Named turns come first, each shown by rows before and after it. Which turns, in which order, take the first row of each pair that follows to the second? Write the first one first, as in the answered first pair.
beraf:
[ 10 -24  16  -8  -5  12   9   8  17 -16   9  -8 -12] -> [  6  -4  10  -6 -37  18  12   4  -5   4   5  -7   4]
[ 16  -2  11  -6  -8 -10   5 -12  -6  13   2 -17   2] -> [ -5  19   3   1  -5   2 -11   2 -15   9  -5   7  17]
[ -6  -6  -1  14  11   2  -4  12   3  -6 -12   9 -14] -> [  8 -15   3   8  -2  -4   9   1   3   4  -9  -8 -20]
gebe:
[  1  -8  14   3 -16  -4  -4  -8  -7   1  -7 -13  -8] -> [ -2 -16  14  -2 -17   9   3   8   2  -5   3  -3  -7]
[ -2   5  14  -3  10   1  -3  -9 -14  -7  -2  10  15] -> [ -1   3  16  -4   7   3  -1  -6 -14  -6  -3  10  15]
[  2  12   3 -12   2   2  -2   2  -2 -11   7  -6   4] -> [  2  13   4 -12   1   0  -2   0  -3  -9   5  -7   4]
sokin:
[ -4  -4   4   4  -4   5  -6   7   1  -2 -12   3   1] -> [ -1 -10   5   2  -3   5  -3   8   6  -3  -9   1  -2]
[ -4   6  -5   2 -24  21   7  15  -5   2 -10  15   3] -> [ -9   3  -6   7  -9  21   1  21   1  -6 -12  21  -2]
[ 15 -24   3 -18  25 -16   8 -11  20 -16  13 -10  -7] -> [ 19  -7   5 -27 -12 -15  17 -24  -4   3  14 -20  13]
[ 10 -23  18  -6  -6  -3  13   4   1   1   4   6   3] -> [  5  -7  17  -5 -16  -2   9  -1 -15   7  -1   9  14]
rekaz:
[ 10   4  11   0   3 -12  -6 -12  -8   3   0 -23   9] -> [ -2   3   7   5 -12  18   1  22  -7   3   3   3  14]
[  2  -5 -11   2 -21   5  15  -3   1  19   6  -7   0] -> [  5  -8 -12  -2 -15   2  15  -7   6  17  12 -11  -1]
[  1  14   0  11   6  -7 -13  -8  -5   0 -17   0  -5] -> [-5  3 -7  8  8 12 -6 14 11 -8  1 14 -3]
[ -1   5  15  -3 -20   7  12  16   3  -9   9   1  10] -> [  8   2  18  -9  -7 -12   8  -6   7 -12  11 -16   7]
Zep:
[-7  8  0  2 -1  1 -3 -1 -5  0 -3  2  6] -> [-8  7 -3  5  2  2 -4  1 -2  1 -3  4  3]
[ 3 -6 -8 -1 -7  5 10  1  8  2 10 -5 -5] -> [ 4 -6 -5 -4 -8  6 11  0  6  0 10 -6 -2]
[ 13 -15  10   8 -13   3  14  11  -2   9  -9  -7 -14] -> [ 14 -10  12   5 -18   0  15   5  -8  11  -8 -12 -10]

Between the rows of a pair lie two turns.
[  3   6  -1  -6   2 -14  -6 -11 -15   1 -14 -11  -2] -> [  5  -4  -5 -12  13 -15  -4 -10   1  -8   2 -13  -4]  rekaz rekaz
[  0  -1  -7   2   7   1   1   6   6 -12  13  11   1] -> [  9   5   0   2  -8 -12   3 -12 -11   1   1  -4   2]  sokin rekaz
[  0 -14  26 -12  -1   5   2   2  -3 -15 -16   5  -9] -> [  3 -20  20 -18  -7   9  11   4   5 -13   1   2  -5]  beraf rekaz
[  4  -5  -6 -16 -10   1   7 -10   9   3  29 -11  10] -> [ -1  -3  -7 -13 -18  13   9   4   6   5  26   0  13]  rekaz rekaz
[-4  9 -3  1  5  0 -8  6 -2 -3 -3 10  3] -> [ 6 -3 -1 -6  8 -6  0  0  9 -4  8 -2 -1]  rekaz sokin
[ -7 -15 -10  12   8  -3  -3  23   4   3   0  10 -19] -> [  1  -2  -9  10  -6 -20  -3  -5 -14  18  -8 -11 -14]  rekaz beraf
[  2  -3 -17 -11  -3   2  -2  -7  15  -6  28   8   9] -> [ -8  14  -9   2  12  -7 -23 -11  -2 -11  -3  18   8]  rekaz beraf
[ -2   6  -4   2 -16   8   8   9  -7  12   5   0   6] -> [-10   8 -11   6  -1   9  -2  14   1   5   8   8   6]  gebe sokin
[-19  13  -5   1  17  12 -15  19   0 -14   1  24  10] -> [ 11 -15   2 -19 -13  11  22   9  12   1  28  -7   4]  sokin sokin
[ -6  -3   5   0   8  17  -9  27   2  -8 -17  22   1] -> [ 21 -14  11 -20   9 -13   2 -14   9  -2   2 -19  -1]  rekaz sokin
[  0   1  -8   6   9  -4 -10  -4  16   1   0 -13 -13] -> [ -3   7  -2  11 -11   8  -6   9   1   9 -15  -3 -12]  rekaz gebe
[-12  -3   4  -4  -2   8  10  10   5  -7   1   4  19] -> [ -8   6   5  -5   1  -8   4 -11  -3  -3  -3  -8  22]  rekaz beraf
[ 12   0   2  10 -13 -16  -1   9  -6   7   0  16 -15] -> [ 15  -1   2   8  -9 -22  -3   2  -5   5   0  10 -16]  rekaz rekaz
[-13  16   6 -12 -15   9  -3   4 -11  -6   9  12  20] -> [  6 -16  13 -14  11  -6   5  -2  16 -17  13  -6  -9]  sokin beraf
[  3 -10  -1  -2  -4  -2   5  15   2   3   1  -4 -10] -> [  2   0  -3   2   0 -14  -4   1  -5   7  -6 -10  -9]  gebe rekaz
[-16  20 -10  14 -19  15   2  12  -7  10  -8  13  11] -> [  0   8 -17  -3  -9  -5   9 -17  12   9  24 -17  13]  rekaz beraf
[-10  -9  -1   4  18  13 -12  11  15 -12   2  20 -11] -> [ 13  -4  13   0 -13  -8   1 -21 -10  12 -14 -13 -15]  sokin rekaz
[-19  21  -7   0  -9   7 -13   2 -16  -7  -5  12  35] -> [ 19 -18   7 -13  -9 -15  14 -21   7  -3   7 -31   6]  beraf beraf
[  8 -26 -10   4   8   9  18  12  28   5  12  -4 -25] -> [  1 -17  -8  13  -9  24  18  27  13  13  -3   9 -21]  rekaz rekaz
[  8 -18   7  -1  -1   0   8   1  13  -4   0  -5  -9] -> [  9  -8   0  -5 -16   0  12  -8   5   6   8  -9   4]  gebe sokin
[ -4  -7 -21   3 -16  11  11   5  12  17  10   1   1] -> [ -8  -7 -23   4 -10  15   6  12  14  12  11   7   4]  beraf sokin
[ -1   5 -11   2   3   6  -7  -3   5  -1  15  -4   4] -> [-1 11 -6  6 -6  3 -8 -6 -8  6  0 -6  3]  beraf rekaz
[-12  22 -21  26 -11  -1  -7   0  -6   3  -3   1   7] -> [ -3  -4 -20  11  -1   4   6   9  22 -12  26  -2   2]  gebe rekaz
[ -3  -5   3   1  23  -4 -10  11   4 -17  -4  13  -6] -> [ 14  -6  11  -1   8 -19  -2  -9  -6  -1 -14 -10 -13]  rekaz beraf
[ 11 -15  23 -24   6  -4  11   0   5 -24   4  -7   0] -> [ 13  -2   9 -24 -20  -4  18 -13  -6  -3  13 -17  12]  gebe beraf
[ -5   0 -13  -6   0  -5  -2  -7  13   5   9  -3   8] -> [ -5   7  -6   0  -5 -10  -6 -11  -2  10  -9  -4   6]  Zep rekaz
[ -2  -7 -10   2  11  -1  -5   4   4   3  14  -2 -11] -> [ -5   3  -5   8   9  -5 -12   1 -10   6  -3  -1 -12]  rekaz beraf
[ 10 -13  -4   2   3  -1   8  -1  12   1  11  -9  -9] -> [  6  -3 -11   0  -8   2   8  -4   6   8  17  -8   4]  beraf rekaz
[  4  14  16 -13   0 -16  -8 -25 -16  -1 -11 -14  10] -> [  0   6  18 -11  23 -17 -16 -16  -4 -16 -10  -6   5]  beraf beraf
[  3   2  -9 -14  -3   3   3   7   0  -6  23   2  14] -> [ -2   6 -21  -2  10  -5  -6   0   5  -2  20   0   7]  gebe Zep
[ -6   3  -5   4   8   4  -1  -1  -2 -10  -6   1   5] -> [  4  -4  -4   0  -5   3  11  -6   0  -1   0 -10   2]  sokin beraf
[  4   7  -6  -3   0  -4   3 -20   6   7  12 -12   6] -> [-12  16  -8  11   4  11  -6   4   0   3  -3  13   4]  rekaz sokin
[-7 11 -9  6 -7 -3 -7  6 -4  7 -6  8  3] -> [  8  -6  -3   0  -4 -13   4  -4   7   7  -1 -10 -10]  beraf beraf
[  4  -4  11  17   9   5  -7  18  -3  -8 -18   2 -20] -> [ 18  -5   9   8 -13  -2   8  -3  -8  10  -8 -21 -16]  rekaz beraf
